a =
  94.997    76.967  -152.309   -92.268    -7.877   -65.412  -114.283   131.844    56.608   -91.337
  84.410    79.733  -147.762  -128.787   -63.582  -115.241  -133.758    82.776    69.984  -103.907
a[-2, 0]	94.997
a[:, -2]	[56.608, 69.984]
a[1]	[84.410, 79.733, -147.762, -128.787, -63.582, -115.241, -133.758, 82.776, 69.984, -103.907]
a[-2, -8]	-152.309
a[1, -10]	84.410
a[1, 6]	-133.758
a[0]	[94.997, 76.967, -152.309, -92.268, -7.877, -65.412, -114.283, 131.844, 56.608, -91.337]
a[:, -4]	[-114.283, -133.758]
a[1, -1]	-103.907
a[0, 5]	-65.412

arr =
[[ 76 138  77 129 104 172  67  88 133  89  92 103 159]
 [ 94 112 146 113  60 174  86 111 191  68 190  51 139]
 [ 82 140  71 131 117 162  74  89 119 100  77 117 155]
 [ 79 125  94 120  87 166  69  92 145  79 117  84 147]
 [133  87 147  94 100  75 139 128 112 115 147  99  76]
 [ 79 134  81 126 103 166  70  90 132  90  95 101 153]
 [ 84 136  70 128 119 150  78  90 110 103  72 121 147]
 [132  87 143  94 103  72 139 127 107 117 140 102  75]
 [ 80 122 101 117  83 165  72  94 150  77 127  79 145]
 [ 79 134  79 126 104 164  70  89 129  90  92 103 152]
 [143 118  82 118 182  43 154 122  26 173  30 192  85]
 [137  88 131  94 119  55 145 126  83 130 115 121  69]]
Indices start at 0.
(0, 0) -> 76
(8, 0) -> 80
(2, 9) -> 100
(0, 7) -> 88
(11, 0) -> 137
(9, 2) -> 79
(11, 4) -> 119
(9, 4) -> 104
(5, 12) -> 153
(6, 4) -> 119
(11, 10) -> 115
(8, 10) -> 127
(6, 1) -> 136
(8, 8) -> 150
(0, 2) -> 77
(1, 10) -> 190
(2, 4) -> 117
(7, 12) -> 75
(0, 11) -> 103
(4, 0) -> 133
(3, 5) -> 166
(5, 8) -> 132
(9, 7) -> 89
(4, 1) -> 87
(0, 5) -> 172
(5, 5) -> 166
(9, 8) -> 129
(8, 9) -> 77
(2, 2) -> 71
(4, 12) -> 76
(0, 3) -> 129
(6, 0) -> 84
(11, 5) -> 55
(1, 6) -> 86
(3, 4) -> 87
(7, 6) -> 139

x =
[[ 48  45   3  -5 -41 -11  -1   4  -9 -19  48  62  17   2 -10  54]
 [-25 -18  17  23  66  38  31  24  31  45 -17 -39  10  17  38 -32]
 [-31   6 -23 -32  48  45  61  47  -3  43  30 -37  26 -31  53 -47]
 [-50  -2 -26 -35  78  65  82  62   4  65  28 -62  32 -36  74 -71]
 [ 57  47  10   3 -47 -16  -9  -1  -6 -24  46  73  16  11 -16  65]
 [ 61  49  12   4 -51 -19 -12  -3  -6 -27  47  78  15  12 -19  70]
 [ 61  41  19  16 -49 -23 -22 -11   0 -29  33  76   9  22 -26  72]]
Indices start at 0.
(0, 0)	48
(4, 10)	46
(4, 0)	57
(6, 5)	-23
(0, 6)	-1
(5, 11)	78
(1, 11)	-39
(5, 4)	-51
(5, 5)	-19
(2, 5)	45
(0, 9)	-19
(3, 10)	28
(5, 12)	15
(4, 4)	-47
(0, 15)	54
(4, 15)	65
(6, 9)	-29
(3, 5)	65
(6, 3)	16
(3, 9)	65
(0, 11)	62
(6, 11)	76
(3, 3)	-35
(5, 6)	-12
(0, 12)	17
(1, 5)	38
(6, 10)	33
(0, 10)	48
(6, 13)	22
(0, 3)	-5
(0, 8)	-9
(2, 10)	30
(2, 0)	-31

X =
[ 0.024 -0.090 -0.009  0.060 -0.068 -0.075 -0.083 -0.125 -0.006 -0.142
  0.075  0.068 -0.039  0.197]
X[0] => 0.024
X[10] => 0.075
X[3] => 0.060
X[4] => -0.068
X[8] => -0.006
X[11] => 0.068
X[13] => 0.197

M = [[12, 15, -1, 31, 27, 24, 19, -19, 80, 16], [69, 29, 79, -36, -28, 12, 5, 83, -53, 52], [-43, -9, -26, 26, 26, -9, 9, 8, -60, -35], [-43, 2, -51, 72, 64, 19, 28, -50, 77, -25], [-27, 7, -39, 67, 58, 24, 28, -47, 93, -12], [-31, -6, -14, 15, 17, -8, 6, 17, -64, -26]]
Rows and columns are counted from 0.
(0, 0) = 12
(3, 8) = 77
(5, 7) = 17
(1, 7) = 83
(4, 4) = 58
(0, 9) = 16
(1, 0) = 69
(0, 6) = 19
(0, 1) = 15
(1, 4) = -28
(2, 1) = -9
(0, 8) = 80
(2, 6) = 9
(5, 9) = -26
(2, 0) = -43
(5, 8) = -64
(2, 3) = 26
(3, 7) = -50
(4, 6) = 28
(4, 7) = -47
(3, 5) = 19
(4, 1) = 7
(1, 2) = 79
(3, 1) = 2
(2, 7) = 8
(1, 6) = 5
(2, 2) = -26
(5, 1) = -6
(4, 8) = 93
(5, 0) = -31

m = array([ 13,  -9,  80,  84,  63, -58,  80])
m[0]	13
m[-4]	84
m[2]	80

grid =
array([[6, 2, 4, 6, 6],
       [0, 2, 5, 5, 7],
       [6, 4, 6, 6, 7],
       [5, 6, 4, 5, 7],
       [5, 7, 3, 4, 6],
       [2, 4, 6, 6, 6],
       [4, 7, 5, 5, 8],
       [4, 5, 7, 5, 4],
       [4, 4, 6, 5, 5],
       [4, 3, 5, 4, 8],
       [3, 7, 7, 6, 6],
       [6, 5, 4, 3, 4]])
Rows and columns are counted from 0.
row 0 col 0 -> 6
row 10 col 3 -> 6
row 11 col 4 -> 4
row 4 col 4 -> 6
row 7 col 3 -> 5
row 5 col 3 -> 6
row 10 col 4 -> 6
row 4 col 2 -> 3
row 0 col 3 -> 6
row 9 col 4 -> 8
row 9 col 3 -> 4
row 7 col 0 -> 4
row 3 col 0 -> 5
row 1 col 0 -> 0
row 3 col 2 -> 4
row 0 col 1 -> 2
row 8 col 0 -> 4
row 5 col 4 -> 6
row 2 col 2 -> 6
row 11 col 1 -> 5
row 7 col 2 -> 7
row 3 col 1 -> 6
row 6 col 4 -> 8
row 9 col 0 -> 4
row 11 col 3 -> 3
row 1 col 2 -> 5
